In the data rows, 50 means zero.
Here are some points, each followed by its number:
[51 51 46 50 43 52 42 49 49 47 45 45 44 49 53 50 53 48 46 45 47 47 52 47 49 53 52 47 49 52 52 48 49 46 54 52 47 55 52 50 52 52 50] 0
[49 58 51 53 44 49 70 45 50 49 53 37 57 46 53 28 45 48 49 46 40 38 49 48 63 62 49 47 49 52 53 47 65 46 47 33 59 46 50 45 55 47 49] 1
[53 70 43 18 71 36 59 46 58 28 62 51 65 68 36 65 54 49 51 30 47 78 45 22 45 38 34 62 28 42 42 46 46 31 41 34 38 38 50 67 72 51 32] 2
[61 72 44 50 61 41 31 36 52 35 56 47 34 57 48 81 77 43 52 49 30 61 33 69 35 31 32 61 54 43 53 56 69 48 37 63 68 55 45 73 49 45 58] 3
[44 45 34 56 53 53 45 49 55 61 43 60 74 52 47 41 41 31 50 60 62 23 57 66 58 51 45 42 31 64 44 53 52 49 41 37 59 56 42 44 50 43 47] 4
[41 51 44 65 42 50 70 65 31 80 58 38 34 58 54 17 47 37 18 63 47 58 45 37 72 52 75 29 54 66 19 68 70 65 32 36 61 44 56 30 60 62 54] 5
[37 13 67 63 67 26 65 52 90 71 36 55 56 34 31  9 14 18 60 26 65 70 59 46 21 46 64 47 63 68 43 14 25 73 48 64 49 40 32 76 81 10 61] 6
[44 51 46 55 42 58 42 52 45 43 47 53 40 52 56 45 47 45 47 49 56 43 54 46 46 60 56 47 48 50 47 48 47 41 50 44 39 50 58 55 48 47 51] 7
[46 45 47 58 43 58 48 51 47 53 52 51 47 52 52 48 51 52 49 50 53 51 52 51 52 56 52 49 47 54 51 49 47 49 50 50 46 52 54 47 46 49 51] 8
[53 30 55 48 45 54 50 63 43 45 33 49 48 56 54 53 37 54 44 36 47 49 61 44 55 55 41 55 47 37 46 56 63 55 68 44 44 52 58 57 55 48 38] 9
[53 60 58 36 42 31 54 52 70 49 71 49 43 40 64 57 41 54 32 38 56 52 51 73 37 59 43 44 62 46 67 49 72 56 51 48 52 50 43 29 51 57 53] 10
[51 49 50 47 50 55 50 52 45 56 48 54 47 52 52 48 52 44 52 52 45 53 45 47 50 49 51 52 47 49 49 53 50 55 52 53 49 55 53 49 55 52 54] 11
[60 38 52 56 50 60 55 53 45 44 38 64 53 54 52 40 52 49 44 39 42 49 56 46 44 54 49 49 42 31 60 53 63 53 59 42 53 56 44 54 51 40 36] 12
[47 60 53 59 57 47 48 55 53 52 66 57 51 39 42 53 50 53 62 53 50 53 54 51 53 54 39 65 41 42 52 41 44 64 42 50 54 41 55 39 47 44 45] 13
[41 45 70 64 55 47 61 64 27 41 53 27 71 52 70 56 47 48 74 43 40 61 54 43 68 42 39 46 41 41 37 59 36 58 37 44 32 50 40 60 42 24 64] 14
[41 48 38 57 54 49 45 54 53 64 46 66 84 55 43 38 33 25 52 66 57 15 56 60 61 47 44 36 31 69 35 52 52 44 41 32 65 59 41 47 48 38 56] 15
[45 44 60 43 50 47 51 46 47 52 60 56 53 34 54 55 58 51 51 57 50 51 55 57 53 46 60 50 70 60 50 55 55 40 47 53 53 56 56 56 42 55 60] 16
[93 87 64 27 99 38 51 33 99  0 58 45 68 44 41 17 79 34 56 95 40 49 85 70  0 49 36 22 68 47 59 67 99  7 27  0 83 68 26 40 77 33 58] 17
[67 60 67 41 51 53 63 24 61 54 61 47 39 49 59 47 53 53 72 50 37 63 44 52 59 59 63 26 50 61 47 45 46 37 56 48 52 59 44 40 75 48 40] 18
[43 49 39 63 54 63 72 29 23 37 25 58 22 52 51 44 63 56 43 60 40 55 57 36 44 53 62 67 39 53 50 38 53 52 77 72 53 36 61 45 48 77 32] 19
[53 52 44 50 40 54 40 47 50 49 41 44 42 49 55 52 58 48 43 43 48 45 54 41 48 55 55 46 53 50 53 51 47 47 56 51 46 56 55 55 49 53 52] 20
[50 36 32 54 48 81 48 61 61 51 16 66 62 17 67 57 65 45 51 54 67  6 29 39 16 76 63 34 28 47 46 40 72 49 66 18 37 50 31 49 66 33 52] 21
[44 55 53 62 49 54 52 53 40 50 55 49 50 55 54 53 51 59 49 48 51 54 50 52 50 47 63 58 49 48 56 52 51 52 48 49 46 40 59 39 44 62 52] 22
[46 35 53 56 53 42 55 52 64 54 48 53 50 47 42 38 38 43 52 45 53 58 52 49 42 44 53 53 52 57 50 42 41 55 49 54 52 57 44 59 58 41 55] 23
[42 46 49 50 46 50 54 49 43 57 51 53 48 45 46 53 47 52 46 52 56 51 50 54 48 51 52 54 50 54 47 54 55 51 44 52 45 45 52 48 48 53 49] 24
[68 55 54 30 41 46 60 51 30 52 37 45 60 68 52 52 34 39 51 66 58 56 40 39 59 32 36 39 50 72 43 56 50 46 40 52 32 61 43 57 37 60 62] 25
[79 54 63 49 40 48 38 46 50 36 46 50 40 30 48 56 64 59 52 65 41 53 61 71 27 60 49 48 64 30 51 49 49 55 74 51 20 64 39 38 58 30 49] 26
[36 47 64 62 44 59 45 61 57 35 50 47 44 51 54 60 40 46 45 26 48 45 37 56 63 46 70 30 46 48 42 49 66 50 48 52 59 47 46 66 44 39 62] 27
[41 43 60 52 41 52 50 47 47 58 39 69 35 56 51 52 50 53 49 38 48 51 50 45 47 63 65 39 41 55 49 56 79 41 54 56 42 48 56 50 56 55 48] 28
[48 50 33 85 46 62 39 47 43 57 74 68 63 64 49 43 58 44 78 99 50 48 60 48 67 78 44 40 34 97 48 60 32 39 58 57 53 42 58 31 45 39 31] 29
[40 49 48 54 45 42 50 49 45 60 46 54 65 67 50 46 62 46 53 42 53 51 43 46 51 51 58 59 43 50 37 52 51 37 43 53 49 49 43 57 58 42 57] 30
[58 58 57 38 60 47 56 49 60 43 46 59 46 52 49 52 46 53 49 48 43 53 42 54 51 51 47 47 48 49 50 52 49 49 53 50 54 48 54 54 57 53 42] 31
[51 64 46 47 50 46 45 54 42 46 55 45 52 61 41 47 51 43 47 54 40 54 53 54 61 48 39 55 45 54 44 60 51 46 45 46 39 51 51 68 47 45 47] 32
New points follow, each followed by the numbers of its three nearest points above by angle, seen from the average point of the numbered points, nearest first.
[65 56 46 48 45 48 44 53 45 39 60 34 25 54 51 46 54 66 36 40 36 64 55 50 46 60 50 50 65 27 70 46 45 63 60 52 30 48 61 32 46 68 31] -> 0 22 20
[50 34 34 39 51 67 36 43 51 58 40 64 62 51 49 68 65 49 53 52 64 39 65 39 37 44 49 65 54 36 57 62 56 41 55 52 43 50 42 59 69 50 54] -> 21 20 30
[42 41 51 41 43 45 55 40 45 66 55 57 43 39 39 58 50 54 48 45 55 62 50 50 54 42 62 60 60 48 47 46 53 55 53 64 45 52 57 47 55 61 57] -> 24 16 11
[62 52 50 42 55 57 42 59 47 43 55 40 61 51 52 25 51 46 69 68 46 45 62 45 88 54 44 38 40 47 56 47 39 46 51 44 45 54 52 57 43 35 58] -> 14 32 29
[49 53 56 61 50 42 49 44 57 50 52 46 44 57 43 34 46 48 57 57 48 53 52 50 52 51 41 54 44 47 48 52 53 46 47 40 47 56 45 50 44 35 46] -> 32 13 14
[35 35 59 91 45 41 65 41 89 71 41 63 53 37 17 35 50 77 20 44 57 34 31 78  0 54 99 30 65 31 41 11 78 46 56 46 61 23 12 48 33 38 36] -> 6 21 23
[54 51 57 63 52 43 53 49 56 53 45 48 48 56 54 55 44 51 58 45 64 56 48 64 41 52 56 62 42 44 43 41 58 50 52 61 47 38 53 49 61 46 63] -> 22 6 30
[34 40 45 70 51 47 29 60 68 63 71 45 30 56 62 67 59 52 58 42 35 46 40 54 56 36 61 74 36 56 58 54 38 53 60 62 66 32 53 48 53 56 51] -> 22 13 8
[52 45 42 27 50 39 40 41 52 37 34 57 57 59 34 51 46 46 71 46 59 58 76 31 36 61  7 64 44 59 55 69 68 47 44 56 47 66 56 54 61 51 51] -> 2 9 32
[55 31 47 45 44 67 60 40 49 48 34 44 42 54 48 61 53 76 47 50 60 25 42 50 43 49 49 53 57 45 71 42 37 54 59 59 62 36 50 37 51 68 28] -> 19 0 22
[62 55 52 17 48 57 45 62 69 48 44 48 57 46 43 54 42 37 48 42 44 49 69 55 28 44 40 28 60 47 63 68 74 43 46 27 64 56 36 62 62 55 62] -> 17 10 3
[46 43 50 57 40 34 56 43 48 69 47 44 54 48 43 36 38 40 49 51 54 57 53 48 63 54 43 53 38 68 52 47 51 55 55 55 40 58 57 46 44 41 50] -> 23 8 6
[43 56 60 50 47 36 53 52 65 56 52 37 46 44 47 46 47 45 59 42 40 56 49 59 64 50 51 60 48 52 45 43 41 57 51 59 54 61 51 45 48 52 70] -> 23 13 11
[40 55 49 47 43 51 58 46 37 43 43 56 51 51 47 45 51 51 59 42 44 51 42 36 64 56 50 45 54 57 53 53 56 51 39 44 57 45 40 60 45 45 48] -> 1 14 27
[51 53 36 37 39 66 32 52 41 67 42 89 63 41 20 63 56 37 49 67 59 48 51 50 45 64 47 29 27 97 57 40 62 56 60 59 42 61 55 49 42 67 46] -> 29 4 15
[45 62 67 66 54 50 44 49 54 56 51 32 56 25 59 55 43 48 60 42 44 34 54 46 49 49 49 39 52 38 33 36 28 47 59 46 51 53 60 51 53 32 36] -> 14 13 26
[54 48 51 51 47 50 49 50 57 56 50 50 57 46 48 43 42 49 54 52 53 53 45 48 59 52 49 47 46 54 46 50 41 55 52 51 52 58 43 55 48 45 53] -> 23 6 25
[56 35 57 36 57 60 53 39 48 35 46 52 42 53 52 42 46 63 44 56 63 54 49 57 59 48 62 44 59 50 58 50 63 48 51 43 57 36 65 37 51 62 44] -> 22 19 31
[52 47 47 45 54 48 51 46 50 51 41 59 49 53 44 59 54 46 51 44 53 40 51 48 36 44 54 50 51 52 45 50 47 50 56 49 47 53 57 49 61 49 44] -> 20 31 19
[57 53 49 41 53 45 57 49 44 52 44 48 54 58 51 48 43 43 49 57 53 54 46 42 49 38 43 48 51 61 47 53 51 53 45 53 42 53 46 53 45 56 56] -> 25 11 32
[55 61 53 37 59 54 46 56 34 67 40 60 85 43 46 27 33 32 58 73 85 39 38 37 51 49 49 43 42 49 30 50 29 55 45 42 44 63 42 50 48 36 58] -> 15 4 25
[49 86 31  7 75 33 60 50 51 23 58 53 62 68 32 73 49 48 56 14 51 81 60  7 41 37 14 85 20 39 20 43 28 18 36 22 33 35 61 86 98 46 24] -> 2 32 31
[58 48 47 40 54 56 59 55 35 37 52 49 53 60 46 61 51 45 52 56 58 55 52 47 50 31 40 58 51 55 57 58 48 56 57 49 61 42 50 52 49 59 51] -> 25 11 22
[46 54 60 43 60 42 66 48 57 48 71 72 60 74 20 31 25 40 30 61 64 96 59 36 46 58 37 69 38 75 46 47 78 41 62 32 53 57 64 54 73 51 16] -> 2 31 32
[49 54 41 45 41 56 44 48 44 59 49 63 55 48 39 59 54 42 50 55 57 46 52 47 47 58 47 43 39 72 52 46 55 54 56 55 46 55 52 50 46 54 49] -> 29 8 24
[46 81 67 35 48 49 48 53 60 50 49 48 26 43 39 62 43 44 37 46 48 59 59 56 42 46 43 45 69 40 46 44 55 58 58 48 45 68 53 55 59 52 63] -> 10 26 31
[77 45 52 62 62 73 67 62 71 39 50 46 66 56 43 45 36 49 52 96 63 37 45 43 18 40 24 39 78 40 40 61 73 60 41  4 39 92 27 60 45 37 65] -> 17 21 25
[41 35 43 71 37 73 43 54 44 55 62 49 46 58 50 47 53 55 48 57 59 52 57 51 55 71 58 43 47 65 60 57 43 53 54 52 45 54 61 48 47 52 50] -> 8 29 7
[40 49 56 53 55 62 53 51 57 45 35 55 58 55 56 47 52 52 43 49 52 34 33 47 58 47 55 53 54 38 46 45 50 48 51 38 47 50 41 52 59 43 55] -> 21 27 30
[45 62 54 55 44 58 58 57 40 49 59 52 39 42 53 39 51 51 37 51 40 41 64 59 40 59 48 44 53 40 65 59 69 52 48 48 59 46 52 41 35 56 48] -> 10 22 1
[47 40 57 48 50 48 62 53 40 46 45 54 50 51 62 56 62 63 54 50 46 48 35 51 48 60 61 50 54 39 43 53 52 51 51 46 45 40 34 55 49 42 44] -> 14 30 12
[60 52 56 47 51 51 41 45 50 42 43 44 39 57 61 63 65 47 45 36 37 49 55 56 45 43 44 43 51 43 50 57 49 47 47 47 57 47 48 58 48 49 47] -> 3 20 0
[43 39 52 78 71 54 52 45 30 16 63 92 65 50 47 22 74 46 60 85 38 64 57 49 82 66 45 58 53 42 65 70 53 50 40 44 76 60 35 63 35 26 50] -> 29 12 13
[56 52 52 46 44 56 50 48 40 46 56 53 58 52 52 50 53 51 50 51 49 50 49 46 56 55 48 45 43 62 51 59 45 46 58 52 50 49 56 52 55 52 39] -> 29 8 0
[51 55 55 49 47 55 53 53 51 52 48 45 44 45 54 54 55 47 38 48 46 49 59 56 39 49 44 52 46 43 53 58 61 47 54 45 46 47 51 51 53 52 51] -> 10 9 26
[42 65 44 41 59 55 67 51 40 38 44 52 56 69 55 51 44 42 56 47 47 47 43 35 46 45 50 35 34 62 47 59 63 37 52 43 61 44 39 54 56 58 45] -> 2 25 31
[44 34 44 69 52 55 60 56 39 42 55 70 53 59 41 42 61 39 52 49 45 43 50 45 58 64 49 37 39 65 56 48 45 61 59 60 55 53 62 42 55 38 31] -> 29 8 19
[55 48 46 44 51 53 51 53 48 47 57 45 54 51 47 47 48 60 42 54 59 48 39 52 48 43 55 50 57 44 58 43 52 54 47 52 52 44 50 46 43 60 50] -> 22 24 10
[55 49 47 42 56 53 49 55 49 47 54 42 55 52 51 49 42 60 42 53 63 50 39 52 48 47 57 51 60 43 59 44 53 54 51 54 56 42 51 48 42 61 53] -> 22 24 10
[51 57 49 43 50 51 54 37 37 41 42 44 40 53 68 46 54 42 38 28 35 45 41 45 44 50 49 33 39 45 36 49 52 31 47 42 46 43 44 65 60 42 34] -> 2 20 0
[48 54 50 48 54 54 52 57 47 44 44 52 51 35 60 57 50 56 50 44 46 45 51 41 46 59 58 58 37 34 35 45 53 50 48 39 45 50 45 61 41 50 52] -> 21 7 9
